In the rows, 128 means zero.
A state moves one step at a time under one of 7 hidden systems, and each row is a state written as 22 numbers. Each run below is a few steps of one system.
seq 1, P, 10 rows:
[[147 151 107 122 181  79 156 178 132 127 129 126 164 145 171 159  94 179
  150 131 162 116]
 [ 49 126 118 123 120 115 133 159 117 150 207 130 136 136 172 111 117 141
  116 166 111 148]
 [ 99 126 106 156 118 121  91 123 112 169 127 145  89 117  64 129 189 111
  112 134  77 158]
 [167 105 161 123 148 175  92  97 122 131  92 126 116 155  80 158 121  71
  102 131 167 137]
 [182 118 155  93 111 148 150  86 148  72 118  79 133  82 168 129 101 123
  141 145 124 116]
 [154 112  96 163 116  85 175 171 157 114 128 127 124 133 138 107 109 197
  151 116 119  85]
 [ 42 157  97 150 150 119  88 169 141 119 171 142 137 172 140 124  90 141
  135  99 144 114]
 [ 87 155 141  97 129 157 111  93  96 181 165 120 134 142 118 153 171 112
  140 108  69 161]
 [158  87 159 118  87 142 145 100 129 169  94 152 109 119  89 123 177  65
  102 117 149 117]
 [183 159 131 107 126 115 104 112 134  60  56 116 133 114 149 111 112 108
  111 145 169 107]]
seq 2, K (10 x 22):
[[ 98 145 103 164 166 106  79 147 139 120  93 129 144  94 140 142  96 158
  137  99  67 100]
 [107 118 137 108 157 148 131 115 112 170 191  95 148 207 110 160 120 137
  159 106 128 147]
 [108 145 155 102  77 185 117  92 147 111 126 112 104 106 121 106 149  56
  105 128  99 101]
 [185 110 130 135 120  71 117  97 125 135  47 130 153 130 126 116 141 132
  128  84 144  98]
 [133 137 113 119 122 125 148 141 145  72 177 116 122 191 138 108  95 163
  154 132 204 132]
 [102 174 123 126 102 153 146 133 122 106 140 178 126  61 173 108 134 164
  140 122  62 134]
 [ 94 113 124 132 157  82 124 142 100 204 128 180 149 133 124 156 164 121
  129  85 169 148]
 [121 176 140  81 147 148 103 140 112 112 140 104 122 168 134 134 130  72
   89 197 170 145]
 [193  83 152 137 103 126 138  92  97 133  89 152 128  90 132 106 143 147
   98 176  77 158]
 [133  78  95 174 140  97 133 144 150 115 136 137  86 107  72 144 132 146
  148 118 196 150]]
seq 3, F (10 x 22):
[[133 113 125 117 102  98 122 131 138 139 119  77 110 189  97  99 156  72
   86 167 162  98]
 [156 124 128 154 104 150  71  81 129  59  86 130 125 165 111  85  90 148
  118 126 108 124]
 [152 113 117 142 130 139 153 103 136 102 148 144 119  99 119 153 121 190
  197  62 141 154]
 [ 97 175 126 106 147 149 184 190 163 147 148 146 131  87 160 162 129 115
  146 104 136  83]
 [ 98 126 145 108 136  74 106 134  99 184 119 123 182 138 189 117 132 101
   81 155 107 116]
 [135 120 113 127  94  97 106 102 103 125 157 115 108 207  85  87 169 126
  110 158 155 171]
 [152 151 128 150 109 191  99 100 126  71  93 176  86 119  75 117 133 129
  126 114 127 144]
 [177 108 144 120 165 127 152 107 132 124  99 140 147  58 148 180 116 143
  165  95 155 145]
 [127 137 121 103 140 102 190 190 155 138 165  98 134 107 181 143 116 133
  129 177 150 102]
 [ 78 122 114 162 116  93  88 158 116 150 127 136 137 147 144  89 120 139
   78 170  63 118]]
seq 4, K:
[[108  67 123 173 143 110  86 116 148 120 121  92 138  96 139 123  77 155
  125 122  66 106]
 [109 137 100 140 145 140 116 126 144 138 164  76 110 187  66 150 139 146
  172  84  99 121]
 [107 143 161 107 110 209 125 107 160 117 123 116 135 143 138 132  96  84
  126  81  99  69]
 [144 122 140  95 100  71 118  69 127 127 102  86 162 127 155 109 149 116
  150  74 136 102]
 [134 160 108 120  85 118 150 149 139  91 137 142 119 204 120  75 141 145
  129 113 181  94]
 [109 158 131 126 109 138 104 109 110  79 122 195 148 101 186  94 100 158
  131 107 129 145]
 [124 155 117 107 135  97 154 127  88 164 158 176 134 121 131 144 190 152
  157 108 167 187]
 [112 161 144 102 137 152 141 173 120 143 129 179 117 119 145 135 140  73
   78 183 182 137]
 [163 100 140 130 151  76 105 114  87 140  90 131 146  82 152 128 137 130
   90 200 115 172]
 [158  81 104 165 144 123 151 157 130 138 153 131  79 148  62 144 141 153
  124 183 151 169]]
seq 5, P, 10 rows:
[[146 171 110  92 144  86 190 168 138 163 136 120 131 136 121 159 183 123
  160 102 178 101]
 [ 98 152 145 112 112 124 114 153 115 140 113 169 160 146 191  92 112  95
   64 168 124 102]
 [137 119 114 130 111  70  82  70  84 118 130 120 127 129 112 100 167 151
  136 138 118 197]
 [166 130 132 136 134 194 166 147 121 120 138 189  85 144  77 147 143 135
  132 145 175 165]
 [122 112 147 128 160 129 120 125 139 121 102 145 143  23 180 165  96 117
  123 132 125 128]
 [158 113 105 117 154  49 167 158 129 162 148  62 136 147 131 145 151 149
  138 168 140 127]
 [ 77 122 117 158 104 161 107 165 146 105 162 140  99 161 125  88  99 119
   81 179 106 110]
 [118 111 119 157 143 132  61  76 115 120 112 110 121 116  83 142 127 144
  148  92  66 158]
 [161 104 151 105 137 182 175 120 152 145 150 106 115 168  87 168 126 103
  153  96 177 113]
 [117 151 140 111 102 129 136 137 164 100  98 115 141  68 190 111 105 101
  114 119 102  58]]
seq 6, G:
[[187 101 155 114 164 151 188 140 105 184 133 128 150 151 131 166 126 157
  131 167  94 139]
 [ 75  69 120 164 102 101 116 141 165 115 159 112 102  79 140 109 105 101
   97 155 146 115]
 [151 174  89 142 155 111  90 135 122 115  89  83 123 154  87 138 139 156
  137 127  62 108]
 [113  76 158 139 135 199 131 111 135 134 182 138 134 182 122 140  70 141
  145 104 141 133]
 [105 155 117 108  95 122 130 103 164 100 137  82 106  45 138 130 160  94
  153  96 105 105]
 [158 134 133 128 131 112 145 143 123 163  86 149 168 195 134 123 128 144
  119  85 117  67]
 [ 87 130 132 106 107 115  96  98 127  73 174 113 140 150 173  96  94 120
  132 131 191 153]
 [148 189 116 111  93 136 151 120 101 138 123 160 115 107 112 114 197 155
  143 117  64 153]
 [112  96 143 145 144 134 126 145 122 161 110 210 139 142 126 140 117 102
  108  95 205 123]
 [151 178 124  74 150  91 120 117 111  98 126  77 137  90 159 146 150  99
  128 178 161 159]]
seq 7, S (10 x 22):
[[103  91 154 128 121 134 100  93 111 161 118 155 111  51 118 147 164  68
   98 134 133 173]
 [200 125 118 123 159  94 143 149 126 146  84 108 109 131  81 164 167 110
  112 162 180 135]
 [164  89 136 144 129 145 135 132 146  69 136 107 124 125 154 111  61 157
  115 191 136 132]
 [110 121  91 155 130 103 127 129 136 119 164  95 110  93 118 131 134 193
  174 113  61 144]
 [ 74 144 118 145 163 175 125 173 151 165 160 141 122 174  99 165 107 123
  139  88 112  97]
 [101 119 165  96 122 144  79  78 131 143 114  77 153 121 149 132 119  49
  104 118 107 105]
 [190 101 132 121  82  97 152  97 125 146 100 106 118 178  87 100 180 119
  124 116 137 110]
 [141 132 116 154  98 141 120 136 160  47 106 158 114 141 134  82  85 147
  127 108 179  95]
 [131 178 119  99 139 104 136 115 116 105 132 136 162  93 186 133 125 181
  181  81 109 137]
 [ 80 140 133 112 125 136 184 175 116 193 183 184 140 143 150 137 151 130
  127 120 142 129]]
seq 8, T, 10 rows:
[[ 66 177 104 141 147 140  88 160 135 109 146 130 115  75 147 137 114 138
  121 149  58 134]
 [111  81 144 148 170 141 117 134 108 209 142 132 139 151  90 177 131 120
  123 122  99 144]
 [120 108 147 108 101 172 112  92 156 109 148  73  95 134  96 130 133  50
  110 143 152 120]
 [191 116 138 130 104 125 119  84 135 104  65  95 139 135 123 105 121 146
  129 113  64  85]
 [127  99 108 148 125 100 146 130 156  98 157 117 139 161 137 121  87 179
  175  65 184 106]
 [ 73 225 107  96 124 142 135 157 138 104 162 132 137 126 167 122 132 138
  154 102  99 101]
 [104 110 146 128 130 117 142 137  94 218 128 192 156 154 137 131 157 123
  106 103 115 126]
 [119 137 130 101 101 116 114 105 118 127 133 130 100 144  93 120 184  61
  104 140 211 153]
 [214 153 144 114 114 144 133 100 101  93  61 159 132 123 126 109 142 142
  107 163 111 141]
 [155  72 119 157 134  82 154 129 134 106 135 155 128  78 148 131 102 182
  151 125 184 161]]
seq 9, L, 10 rows:
[[102 140 154 133 120 191  90 109 114 153  97 163 132 136 121 125 125  96
   96 117  49 105]
 [170  79 157 107 132 107 108  61 121 131 101  97 145 132 112 150 134  99
  143  90 183 145]
 [175 156 122 111 101 153 186 158 170  72 125 106  99 122 132 114 120 133
  135 155 143  85]
 [ 90 124 112 158 115  80 110 132 131 121 115 161 161 103 185  97  98 179
  134  93  91 107]
 [ 90 161  95 119 157 104 118 145 119 138 187 116 113 174  95 155 155 145
  168 105 181 166]
 [109 169 158  94 120 206 141 137 112 151 137 164 126 142 137 131 137  91
   95 159  88 122]
 [159  80 157 123 112  78 102  68  98 159  70 146 147  97 130 123 158  94
  101 110 149 151]
 [199 137 108 131 137 126 160 157 148  79 114 112  98 154  95 135 123 146
  135 169 192 126]
 [105 119 124 156 123 142 124 138 131  94 141 155 141  81 189 105  73 184
  128 144  69 129]
 [ 81 108  96 146 152  76 121 131 124 174 173 120 115 106  96 161 164 136
  162  94 145 166]]
seq 10, G:
[[ 84 117 119 143 143 124 101 109 168 122 132  88 135 104 126 155  95 127
  169  45 107  85]
 [126 164 133  84 120 142 158 125 150 137 152  73 149 195 144 130 126 123
  157  83 122  65]
 [ 88 136 152 111  69 142 109  90 132 106 139 142 154 146 177  70 113 109
  115  93 111  96]
 [134 167 113 116  92  89 115  88 107 118 107 155 131 151 117 100 180 139
  155  68 156 141]
 [147 178 146  97 123 165 164 137 107 116 119 205 134 155 144 125 137 128
  131 120 195 143]
 [124 141 146  98 130  91 141 118  92 137 121 178 149  51 186 132 156 116
  113 155 155 173]
 [156 125 109 134 139  64 157 174  96 173 114 162 122 139 110 125 183 133
   94 186 159 156]
 [129 117 123 148 155 142  90 147 113 102 118 151 108 125 115 129 101 118
   82 216 148 172]
 [155  87 123 148 162 129 118 114 114 143 136 106 102  73  87 172 138 147
  143 167  89 190]
 [139  75 121 165 147 152 161 171 174 146 135 109  96 115  85 161 108 121
  126 139 129  92]]
seq 11, T:
[[140  97 148 155 122 162 146 140 103 198  98 203 121 151  92 128 152 120
   89 131  94 121]
 [134 104 139 115 121 102  89  81 137  99 108 103 119  98 114 134 140  64
  118 118 208 149]
 [214 164 127 103 132 139 165 124 116  95 104 102 128 142 134 126 131 170
  142 175  91 128]
 [ 97  63 119 179 121 104 139 151 147 120 152 170 131  92 163 110  75 177
  131 116 145 124]
 [ 75 204  86 115 171 102  91 160 127 129 149  92 120 119 115 163 153 121
  146 127 115 133]
 [127 103 171 125 142 201 141 126 100 185 141 167 141 180 121 141 112 117
  101 148  93 134]
 [116  77 139 129  84 106 107  69 144 119 123  95 101  77 107 110 160  76
  120 113 147 136]
 [206 166 110 126 141 127 141 139 136  97  76  96 122 172  96 132 130 153
  141 129 120  91]
 [106  92 144 134 123 136 135 114 137  92 157 154 160 124 197 109  52 167
  146 102 159 124]
 [ 84 185  87 116 123  83 140 157 129 152 165 109 115 101 130 134 185 146
  160 119  87 138]]
seq 12, F:
[[ 94 185 108 130 107 170 126 144 134 130 136 172  82 130  73 128 186  98
  131  97 132 130]
 [166 128 174 100 153 144 107  91 104 156  61 157 162 103 146 159 129  84
  111 109 143 126]
 [175 111 135  92 121  79 169 120 129  98 147  86 132 123 160 120 134 131
  132 180 192 150]
 [128 146  92 174 106 120 135 181 140  93 111 168 100 116 129  89 123 172
  103 170  94 107]
 [ 99 104 115 165 187 118  83 130  99 160 138 166 143 134 109 165 106 165
  143 103 123 174]
 [115 155 138  88 147 178 153 126 128 147 188  90 102 124 105 175 157  95
  148 151 127 158]
 [143  86 161 130  86 146 131 109 143 149  83 128 121  85 136 112 138  71
   81 149  90  86]
 [154  78 111 152 140  61  94 113 142 104 103  79 141 168 112 117  96 139
  129 117 179 112]
 [128 173 108 127 126 179 132 140 145  62 169 112 116 171 131 114  86 184
  165 120 100 121]
 [ 84 111 136 144 114 144 137 117 131 164 143 183 136  66 150 139 134 144
  153  64  83 127]]
seq 13, S:
[[ 89  94 111 175 120 164 150 144 165 124 182 149 108 132 107 132  97 179
  171  72 102 108]
 [ 63 175 123 105 152 131  95 142 156 140 124  99 141 112 144 157 122  83
  139  74 111  74]
 [147 118 167  88 118 121 137 106 106 181 112 106 167 197 143 121 143  92
  102 125 119  98]
 [136 103 129 137  55 111 113  93 133  87 119 142 103 149 114  60 147 110
  101 131 166 126]
 [173 180 105 137 128 121 121 123 123  73  78 170 124 120 120 120 137 177
  155  90 140 131]
 [118 131 149 103 150 147 175 140 123 134 170 174 162 104 192 152  98 156
  161 103 170 148]
 [ 75 156 117 106 120  87 147 168 124 171 159 134 126  73 162 129 176 100
  103 168 115 137]
 [130 118 124 151 159 105  88 146  84 174  98 163 132 175  99 130 143 118
   72 185 123 158]
 [146 100 141 125 134 158  88  73 111  80 146 111 102 134  96 135 114 119
  128 165 163 197]
 [187 114 125 137 128 162 180 125 150 116 118 121  85  60  92 163 146 153
  165 125 100 134]]
seq 14, L:
[[192  77 137 152 142 126 101  83 134  84  85 122 117 109  97 144 102 138
  140 112 175 151]
 [146 139 121 126 139 149 178 161 172  77 156 101 113  76 158 149  86 164
  159 145 123 107]
 [ 60 119 109 145 127  72 133 159 145 171 158 127 148  97 171 124 125 145
  135 102  89  96]
 [ 82 153 106 122 143 108  91 143 116 163 156 101 125 216  88 133 155 104
  121 123 145 125]
 [147 141 166 101 105 210 107  79 104 119 119 140 125 182 108 112 129 101
  106 137  89 135]
 [181  89 155 126  93 128 131  60 129 109  79 147 123  70 121 125 145 110
  140  81 155 139]
 [168 157 105 124 146 100 167 176 167  80 104 121 121  97 145 143 112 148
  153 125 186  92]
 [ 82 155 110 123 137  89 133 163 120 122 170 134 163 129 205 108  96 182
  133 145 100 124]
 [ 76 129 103 137 115 104 115 129 100 178 184 151 111 155  95 124 184 132
  132 120 127 179]
 [131 150 149 123 144 200  98 131 111 148  99 168 109 158  80 148 146  74
   87 146 126 139]]

Name the system that made each run.
seq 15 (2 x 22):
[[144 120 124 147  97 111  96 102 158  75  56 133 131 106 133  91 106 118
  121  78 142  75]
 [163 157 119 106 145 102 151 123 113 102 143 126 161 176 159 134 108 196
  181  92 156 138]]
 : G
seq 16, 2 rows:
[[ 89 149 111 114 164 104 117 177 121 163 153 115 123 188 110 148 144  89
  104 160 195 128]
 [130 131 161 110  98 179  87  80  91 109 120 148 125 143 133  96 129 103
   82 179  91 166]]
 : T
seq 17, 2 rows:
[[113 133 145 121 110 127 108 124  99 140 119 134 144 110 171  96 127 118
   76 200  51 138]
 [139  63 115 174 124  98  96  98 104 160 117 151 103 147  54 127 158 134
  120 121 142 178]]
 : K
seq 18, 2 rows:
[[185  96 143 132 148 179 132 101 114 140 130 105 125 204  71 146 113 153
  145 133  99 142]
 [124  89 142 128  95 178 143  95 175  90 148  97  97  66 122 129 107 100
  150  98 133 103]]
 : K
seq 19:
[[173  62 127 157 100 113 191 132 128 142 151 142 115 104 126 112 134 193
  142 151  99 149]
 [ 60 144  78 175 152 108  96 187 166  98 151 133 101 108 110 137 106 140
  136 116 140 114]]
 : S
seq 20 (2 x 22):
[[158 110 155 137  98 167 151 103 115 100 119 191 133  69 164 103 111 157
  119 142  91 151]
 [129 111  89 151 157  47 143 162 143 148 120 124 114  67 114 158 155 145
  147 117 160 134]]
 : T
seq 21, 2 rows:
[[133 165 134 112 150 125 141 142  91 114 132 197 142  80 173 134 130 159
  132 162 143 182]
 [116 105 116 146 153  99 153 169 108 168 145 174 110  66 125 154 157 134
  108 189 140 176]]
 : T
seq 22, 2 rows:
[[ 88  94 167 114 122 188 145 113 133 178 170 155 124 102 126 158 135  79
  129  93 126 131]
 [147 142 133 104 109  78 117 116 148 136  72  73 132 103 131 128 165  62
  110 117 148  77]]
 : G
seq 23 (2 x 22):
[[198 151 135 106 147 115 125 106  92  95  76 156 127 100 119 139 154 132
  123 163 177 179]
 [177  95 131 132 142 129 204 164 130 129 146 159 116  92 141 142 124 160
  136 177 170 154]]
 : K
seq 24:
[[171  70 116 156  83 101 162 110 157  93 119 139  99  93 112 100 136 155
  148  98 167 122]
 [119 194  88 132 155 103 141 187 160  81 121 135 132 118 155 135 103 169
  159 109 143  89]]
 : S
seq 25 (2 x 22):
[[ 76 157 102 151 180  89  79 157 129 138 107 140 164 119 152 149  99 147
  137  89 102 105]
 [113 135 141  81 147 135 142 114 108 160 202  88 142 196 133 154 138 121
  151 141 152 163]]
 : L
seq 26, 2 rows:
[[174 120 117 121  75  99 155 103 151 108 110  92 109 156  92 100 171 132
  150  87 143  92]
 [127 181 128 129 121 167 121 149 140  79 102 182 142 172 149 103  87 141
  124  89 150  84]]
 : P
seq 27, 2 rows:
[[ 91 126 146 132 166 173  82 119 119 148 121 183 128 110 107 170 121  83
  118 100 166 156]
 [176 131 160  68 140 118 147  96 118 150 114  74 142  80 147 166 161  87
  130 151 123 145]]
 : P
seq 28:
[[145 180 115 110 118 169 138 139 165  56 134 120  90 146  98 128 126 111
  147 113 195 109]
 [157 140 149 111 125 120 163 127 125 122 102 160 173  76 208 124 102 166
  142 110  97 107]]
 : K
seq 29 (2 x 22):
[[136 150 161  75 177 147 146 150 124 158 136  92 153 129 162 180 111  82
  117 168 151 123]
 [149  78 140 120  76  80 152 111 118 153 123 104 138 124 154  80 152 118
   89 180  99 119]]
 : L
seq 30 (2 x 22):
[[176  80 133 152 120 123 137 143 155 114  94  99 124 165 120 105  88 128
   92 163 122  73]
 [ 99 120 109 145 125  93  69  91 140  61 147  83 142 140 153 101  78 161
  151 104 129 134]]
 : T
seq 31 (2 x 22):
[[132 106 145 120  72 108 118  64  99 144 125 135 154 140 155  83 149 145
  128  93  77 135]
 [115 150 103 132 101 124 116 126 131 107 125 167  99 166  81 109 164 110
  137  82 207 133]]
 : K
seq 32 (2 x 22):
[[137 117 128 151 122 100 128 145  89 135 109 212 153 167 152  88 116 173
   98 147 144 147]
 [ 97 153 101 129 148 113 107 135 107 106 167 157  96  97 108 142 156 135
  143 155 176 209]]
 : G
